The same turns and mirrors carry the whole set onto itself, and each row onto the other rows of its family. Which rows share a family with each named row? Give them in list order.
These 40 rows form 5 families of 8 rows each.
dimeg: [-17.4 -17.4 -22.1  33.4  16.8  -5.4 -17.7   4.3 -47.0]
Nibiv: [-48.9 -36.1  -4.3 -19.6 -10.1  36.2  28.0  -0.9  -9.5]
rupen: [-52.5 -21.6 -27.9  -6.3 -15.7  19.8 -23.7  -0.2 -21.9]
mavo: [-56.7 -16.2 -29.0   5.9   0.4 -18.4  13.2  -5.7 -24.2]
disug: [ 40.9  31.3 -10.3   6.4 -10.1 -32.7   4.1  -8.0  41.3]
lali: [ 51.5  39.3  -7.2  -7.5 -14.7   4.1  -5.1 -35.6  24.9]
tutup: [  0.0  33.1   0.4 -35.1 -22.6 -23.5  48.7   1.6  29.7]
duz: [-44.9 -14.0  -6.6  -3.8 -11.5  26.4  12.5  18.5 -48.2]
leli: [ 36.3  30.4  -6.7   5.8  -9.7 -41.5   6.0 -10.7  41.3]
mepot: [-12.9 -35.1  -2.2  -5.9  -4.8  60.3   8.3   7.4 -15.9]
duk: [ 35.3  38.1  23.2 -14.4 -26.7  -6.0  -8.9 -25.1  40.6]
Simik: [ 28.9  26.9  37.0  -4.2 -34.3 -31.6  27.4  -7.9  32.5]
gid: [ 16.2  36.3  22.2 -19.6 -30.4 -17.5   3.9 -29.8  45.6]
dokeg: [-40.9 -11.2 -50.3   1.6 -24.9  32.2  24.8 -11.3 -11.2]
bivo: [-35.9 -13.7  -2.4   1.9  -8.4  24.7   4.1  21.4 -52.0]
zup: [ 37.9  25.9  37.6   3.7 -26.8 -29.5  16.0  -3.8  27.8]
zaran: [ 36.5  32.3 -15.6   1.6 -17.1 -28.0  12.1 -11.5  46.4]
zov: [ 28.7  30.2 -12.8  -3.1 -14.7 -40.9  12.7 -13.1  47.2]
lilu: [-28.9 -40.6  -3.3   5.3 -22.8  45.0 -18.0  -1.8 -24.2]
sipur: [ 37.0  32.8  32.0  -8.5 -11.7 -22.7 -17.5 -21.3  31.4]
biv: [-31.0 -12.3  -6.1   1.2 -12.4  37.5   4.1  19.4 -49.7]
bitab: [-45.7 -19.4 -32.5  -4.4 -17.5  31.3 -28.2   1.3 -18.6]
zura: [-39.2 -12.2  -7.1  -3.7 -15.5  36.8  11.3  18.5 -45.1]
kezo: [ 19.4  34.4  31.7 -16.0 -16.0 -38.2  -7.0 -25.5  35.8]
gora: [ 17.4  37.2  -7.5 -25.8 -24.1 -16.8  17.7 -44.0  34.9]
kela: [-44.8 -42.8  14.0  -6.2  11.7   4.1  12.7   5.7 -28.1]
zin: [ 43.1  39.3  -2.5 -20.5 -22.0  20.0  28.8  10.4  29.2]
vebal: [ 56.2  30.3  19.0   0.1   7.4 -12.2   0.8  22.7   5.2]
fupiv: [-12.1 -41.2  11.7   7.4  19.3  29.8  -7.6  13.7 -34.7]
debu: [ 46.0  30.8   8.9  -0.2   3.5 -32.7 -18.1 -29.9   8.5]
Detas: [ 34.9  26.8  28.6  -3.2 -37.1 -20.5  28.1  -5.8  35.6]
mamid: [ 43.5  26.6  32.9   0.9 -30.0 -19.5  17.5  -4.0  30.0]
Tefon: [-48.2 -22.5 -23.7   1.0  -7.8  16.0 -31.9   5.5 -29.0]
Napek: [-40.5 -22.0 -26.7   3.3  -8.9  26.0 -36.1   5.3 -26.5]
bezod: [-31.6 -43.1   5.6   8.9 -10.9  25.9 -26.3  -1.1 -32.8]
fomu: [-44.9 -42.5  -5.6  -4.3 -29.0  32.4  -4.0 -10.3 -20.3]
Nuker: [  1.5  -9.6 -39.1  23.2  -8.3  49.0  -9.6   1.8 -26.0]
rimub: [-47.9 -45.5   5.5   1.4 -16.1  12.8 -11.2  -5.2 -27.5]
pupi: [ 12.5  31.7   7.2 -15.9  -3.7 -52.1   7.0 -41.1  19.2]
Luk: [ 11.6  24.5  25.1 -16.9   6.2 -54.4  20.5  11.1   5.6]

Same family as duk: gid, lilu, sipur, kezo, bezod, fomu, rimub
Same family as bitab: rupen, Simik, zup, Detas, mamid, Tefon, Napek
Same family as duz: disug, leli, bivo, zaran, zov, biv, zura

